In the rows, 128 means zero.
Families of rows that turns and mirrors carry onto each other, the same ones carrying the whole set onto itself: the rest of each named row's family, in list order
4 families of 4 rows
J_681: [125 122 100 145 100 142 154 120 147 125 114 113 108 135 153 132 134 110
 124]
J_631: [142 117 133 124 128 141  94 160 110 128 118 134 126  87 122 132 156 128
 141]
J_74: [160 138 128 112 143 134  95 151 131 137  88 121 128 124 125 138 146 106
 135]
J_191: [105 153 120 119 113 109 157 126 138 127 121 146 125 103 151 130 114 158
 132]
J_969: [ 99 120 130 143 129 135 115 107 107 151 157 125 140  93 109 105 153 117
 147]
J_181: [137  99 104 127  98 149 136 115 153 126 109  99 136 149 146 127 129 135
 131]
J_292: [ 95 145 134 147 148 102 119  79 109 145 135 120 164 103 132 117 142 127
 136]
J_440: [154 128 144 126 154 136 108 157 116 116 123 114 144 106 124 140 158 151
 128]
J_885: [108 120 117 145 104 129 112 101 140 148 107  83 111 150 143 110 140 108
 121]
J_717: [106 127 152 156 148  92 105  91  98 132 134 112 145 131 132 120 155 119
 127]
J_984: [113 145 141 120 116  89 122 141 135 138  96 140 154 109 143 140 111 163
 157]
J_531: [111 125 128 115 121  84 127 112 125 130 101 144 163 135 154 130 101 147
 157]
J_588: [105 134 125 100 113 115 140 111 144 131 123 127 145 114 144 115 112 184
 127]
J_309: [149 137 156 115 150 106  97 152 124 138 107 134 130 141 110 134 142 111
 145]
J_484: [116 130 140 141 152 137 130 106 123 147 163 101 151 125 102 113 154 127
 137]
J_782: [118 118 113 109 116 116 106 106 132 136  96 104 110 163 155 106 124 113
 116]

The rest of the family of J_531: J_717, J_309, J_782
The rest of the family of J_181: J_440, J_588, J_484

